(in the rows, 128 means zero)
Each path is a new rotation, seen through one point. The rows after it are directions, each followed by how far the rotation turns it, in degrees per step (0 if it stays put).
Each turn is a multiple of 5 degrees from 10 to 175, or 0.
Each row of a path follows its step; steps can be skipped.
Rotation 1:
step 0: [131 118 114 140 121 129 121 124 113 129 122 135 130 137 129 129 129 123
 135 128 121 123 128 115 131 124 118 126 137 132]
step 1: [120 125 130 123 124 118 118 130 117 119 124 140 132 136 118 125 127 137
 136 127 125 135 121 120 122 132 136 133 116 131]
step 2: [129 140 140 129 122 129 120 120 118 120 131 129 124 136 133 144 126 122
 135 137 125 127 127 124 135 124 122 125 120 137]
step 3: [129 137 120 122 130 141 123 130 126 120 127 127 129 131 139 119 128 127
 135 135 114 127 127 112 120 128 130 139 123 126]
step 5: [126 130 133 129 124 140 131 133 126 115 131 136 128 132 116 132 127 124
 126 133 109 117 126 134 121 120 137 123 123 124]
step 6: [124 134 128 135 134 125 126 134 128 133 120 119 120 142 122 118 125 121
 140 128 118 114 133 127 134 124 122 131 119 128]
step 7: [134 132 129 117 126 128 141 134 113 117 124 133 125 132 127 115 127 134
 123 133 131 120 134 129 131 134 127 124 116 121]
step 8: [138 136 128 130 128 120 129 125 135 131 139 131 116 125 127 126 114 128
 132 142 121 117 123 135 121 131 120 120 119 127]
step 10: [131 122 127 137 122 130 124 140 128 135 135 130 112 121 121 121 126 124
 123 132 140 122 130 125 136 129 134 131 114 121]
Speeds:
[128 128 129 131 129 127 127 126 129 125 128 128 127 126 126 133 131 136
 127 131 127 128 130 131 127 132 129 126 125 128]
115
[131 127 132 127 130 125 129 127 125 129 129 135 128 127 129 127 126 129
 127 125 131 129 124 130 126 126 132 127 125 126]
115
Rotation 2:
step 0: [137 133 127 141 130 116 136 120 127 119 128 126 145 132 127 134 125 134
 126 116 134 126 125 127 137 116 130 132 125 126]
step 1: [132 122 127 125 131 125 130 126 124 117 130 123 144 119 132 133 132 141
 121 130 129 133 111 122 127 124 127 134 139 119]
step 2: [121 125 118 110 127 131 140 123 129 118 126 120 129 117 131 130 134 135
 123 132 123 115 123 128 122 132 135 135 131 130]
step 4: [135 129 129 118 133 119 120 134 127 125 129 140 136 130 112 130 129 127
 121 138 126 131 137 128 130 121 122 140 129 116]
step 5: [122 126 133 123 131 134 137 135 133 127 142 147 133 126 119 123 128 131
 129 137 122 126 133 117 120 133 126 132 138 125]
step 6: [116 134 135 130 115 128 135 122 130 133 130 136 131 131 125 117 131 134
 127 132 122 122 140 116 129 131 142 129 129 141]
step 7: [132 132 137 137 120 129 130 122 122 138 120 138 137 147 123 132 129 134
 118 130 124 131 124 129 131 128 139 133 118 131]
step 8: [123 129 130 135 130 132 141 133 134 131 127 135 133 138 122 131 123 133
 111 124 134 130 109 126 127 120 123 130 127 119]
step 10: [139 129 125 130 125 120 127 114 124 132 124 121 132 114 129 134 138 133
 112 120 129 128 127 121 128 134 139 133 134 130]
Speeds:
[126 126 123 131 131 125 128 126 131 128 128 123 130 127 130 131 132 132
 127 126 129 129 127 132 125 128 129 127 128 126]
40
[127 125 133 130 127 129 126 130 130 126 127 126 131 130 132 129 127 132
 132 127 124 126 128 124 128 126 131 131 128 129]
65
[132 130 126 130 127 127 121 129 125 128 128 130 132 127 129 130 127 127
 127 129 132 131 128 128 126 126 133 129 126 130]
110
[131 128 133 128 127 123 126 126 125 129 125 126 129 129 128 127 133 131
 129 130 128 132 128 127 131 131 125 129 128 126]
115
